Each path below is one point turned by a fixed rotation once a step. After each direction that follows a path, write how fast that rotation turns it, in deg/step (0 if it stays still).
Each turn is a multiple of 5 degrees from 10 to 175, or 0.
Each row of a path follows its step; steps can be skipped.
Path 1:
step 2: -0.50  -2.28  +0.30  +2.30  +1.01  +1.48  +0.58  -1.57  -1.37  -1.09  -3.31  +1.76  +0.52  -0.91  -2.46  +3.12  -0.41  +2.27  +1.52  -1.79  +0.39  +2.27  +0.49  +0.89  -1.20  +1.72  -0.16  -1.96  -0.14  +0.56  -0.08  -0.75  +1.51  -0.03  -0.62  +0.41  -3.84  -2.57  -0.91  -2.62  -2.49  +1.06
step 3: +2.74  +1.87  -0.75  +2.09  +0.51  -0.14  -1.54  +1.01  -0.37  -0.89  +0.42  -1.79  -1.19  -0.62  +0.51  +0.59  +1.61  +2.73  -3.47  -2.49  +0.06  -0.07  -0.66  +3.67  +0.30  +1.31  -1.05  +0.61  +1.08  -1.69  -1.10  +2.22  -2.92  -0.71  -0.22  -0.80  -1.64  -1.41  +2.96  +3.12  -0.48  +0.88
step 10: -0.08  -0.51  -0.67  +1.17  +1.37  +0.25  +0.33  -1.00  -2.46  -0.79  +0.22  +1.13  -1.00  -1.43  +2.60  -2.76  +0.83  +2.53  -1.15  -0.63  -0.08  -1.78  -0.05  +0.98  -1.62  +0.70  -3.40  -1.27  +2.63  -0.30  +1.53  -1.77  -0.07  -2.44  -4.26  +2.99  -0.67  -1.54  -0.80  +0.09  +2.49  +1.48
step 12: +2.85  +0.77  -1.50  +1.47  -1.84  +0.48  -0.40  -0.66  -0.35  -0.47  +0.95  -0.41  -0.79  +0.84  +0.32  +2.71  +1.63  -0.29  +2.31  -0.62  +0.30  -1.13  +0.50  -0.36  +1.58  +2.92  +2.39  +0.74  -2.72  +3.93  +0.26  +2.19  -2.50  +0.41  +1.35  -1.12  -0.85  +0.05  +4.05  -1.95  -0.72  -1.25
step 14: +1.89  -1.43  +2.34  +1.31  +1.54  -1.60  -1.01  -0.20  -2.94  +0.66  -0.73  -0.05  +0.59  -1.28  -2.34  +0.09  -2.57  -0.45  -0.91  -2.20  +1.33  +1.99  -0.85  +1.48  -0.84  -1.77  -2.60  +1.45  +2.81  -2.25  -1.34  +2.44  +0.77  +1.42  -0.84  +2.29  +0.54  -2.44  +0.08  +1.17  +1.01  +3.31
step 20: -2.29  -2.68  +0.76  +0.31  -2.95  +1.15  -0.12  -1.18  -0.43  -0.64  -0.09  +0.31  +0.84  -1.45  +3.23  +0.50  +1.03  +1.68  +1.57  -2.89  -1.46  +1.62  +0.44  -0.87  -3.58  -1.12  +1.45  +2.90  -0.16  -1.16  +0.28  +1.54  +0.60  +1.13  -1.95  -2.26  -1.07  +0.52  +3.61  -0.26  +0.40  +2.58
step 22: +5.39  +2.52  -2.50  -0.02  +2.30  +0.26  +0.12  -1.38  -1.83  +2.25  +0.10  +1.18  +0.91  -1.61  -0.47  -0.92  +0.53  -0.69  -2.17  +1.59  -1.91  -0.81  +1.29  +0.13  -0.41  -0.57  -0.38  -2.89  +0.25  +0.53  -2.00  +0.85  -0.08  -2.55  +2.06  +2.82  -2.08  +0.45  +0.14  -0.24  +0.87  +0.94
step 25: +3.58  +2.17  +0.73  -0.90  +0.63  -1.46  +0.33  +0.98  -0.13  +2.28  -2.25  -1.32  +0.20  -2.22  -0.68  +0.84  +2.32  +0.37  -4.27  +0.01  -0.75  +0.87  -1.60  +2.79  +0.27  +0.13  +0.04  -2.57  +1.51  +0.75  +0.15  +1.53  -0.70  +0.47  +0.37  +0.67  +0.55  -2.62  +2.93  -0.23  -2.75  +2.37
step 29: +2.54  -3.59  -0.80  +1.32  -0.45  -0.57  +0.77  +1.30  -0.03  -0.79  -1.50  -1.49  +1.03  -3.02  +2.36  -2.18  +2.56  -0.86  -1.62  +0.16  +0.08  -1.31  +0.27  +0.50  -1.67  -3.75  -0.85  -0.96  -0.39  +4.09  +1.16  +1.05  +0.99  +0.50  -0.30  -0.43  -3.39  -1.08  +1.07  +1.14  -0.12  -0.98
Speeds:
-0.37  +0.51  -0.46  +0.11  +0.06  +0.05  +0.69  +0.04  -0.33  +0.37  -0.02  +0.50  -0.66  -0.50  -0.82  +0.26  -0.80  -0.03  +0.24  -0.51  -0.26  +0.14  -0.37  -0.72  +0.68  -1.23  -0.57  -0.59  +0.43  +0.01  +0.19  +0.06  -0.61  -0.08  +0.16  +0.93  +0.02  +0.43  -0.35  -0.61  +1.08  +0.17 -> 85
-0.71  -0.40  -0.05  -0.83  +0.76  +0.32  +0.02  +0.31  +0.07  -0.13  -0.37  -0.22  -0.70  +0.02  +0.01  -0.61  +0.24  -0.12  -0.78  -1.55  +0.92  -0.07  -0.32  -0.04  +0.50  +0.49  +0.21  +0.19  -0.17  -0.46  -0.02  +0.37  +0.15  -0.56  -0.71  +0.78  -0.32  +0.24  +0.04  +0.24  -0.53  +0.79 -> 100
-0.39  +0.08  -0.61  -0.18  +0.28  +0.62  +0.08  -0.18  +0.96  +0.12  -0.10  -1.06  +1.04  +0.27  +0.39  +0.00  +0.09  +0.04  +0.03  +0.13  -0.23  +0.41  -0.01  -0.67  -1.00  -0.14  +0.28  -0.05  +0.26  -0.06  -0.97  -0.59  -0.19  -0.17  +0.12  +0.94  -1.30  +0.40  -0.27  -0.25  +0.26  -0.32 -> 160
-1.06  +0.09  -1.21  -0.36  -1.17  +0.03  -0.33  +0.03  -0.03  +0.33  +0.23  +0.20  -0.61  -0.24  -0.05  +0.37  -0.34  +0.01  +0.29  +0.61  +0.06  +0.40  +0.11  -0.27  -0.13  +0.83  +1.14  +0.51  -0.18  +0.51  +0.20  +0.04  +0.31  +0.97  -0.34  +0.37  +0.33  +0.70  +0.41  -0.11  -0.04  +0.55 -> 95
+0.62  +0.22  +0.14  -0.67  +0.37  -0.18  +0.11  -0.03  +0.61  +0.75  +0.53  -0.60  +0.12  -0.08  +0.52  +0.35  -0.04  +0.57  +0.90  -1.00  -0.55  -0.13  +0.81  +0.04  -0.06  -0.37  -0.66  +0.45  -0.28  +0.14  -0.06  +1.09  -0.33  +1.12  -0.40  +0.28  +0.50  +0.52  +0.26  +0.32  -0.43  -0.10 -> 130
-0.33  +0.78  +0.15  -0.11  -0.05  -0.17  +0.25  +0.05  -0.43  +0.61  -0.03  -0.11  +0.72  -0.73  -0.11  +0.39  +0.12  -0.65  -0.43  +0.34  -0.03  +1.02  +0.47  +0.39  +0.46  -0.21  -0.08  +1.22  -0.56  +0.67  +0.40  +0.14  -0.24  -0.99  -0.91  +0.32  -0.26  -0.42  -0.39  +0.76  +0.12  -0.54 -> 100
-0.93  +0.76  +0.31  +0.32  +0.03  +0.25  +0.02  -0.42  +0.33  +0.15  -0.35  +0.38  +0.30  -0.35  +0.55  +1.21  +1.04  -0.74  -0.04  +0.12  +0.26  -0.85  -0.08  -0.03  +0.62  +0.15  -0.65  -0.74  +0.01  -0.20  -0.82  -0.35  +0.54  +0.83  -0.22  +0.30  +0.33  -0.29  -0.25  +0.59  +0.00  +0.37 -> 45
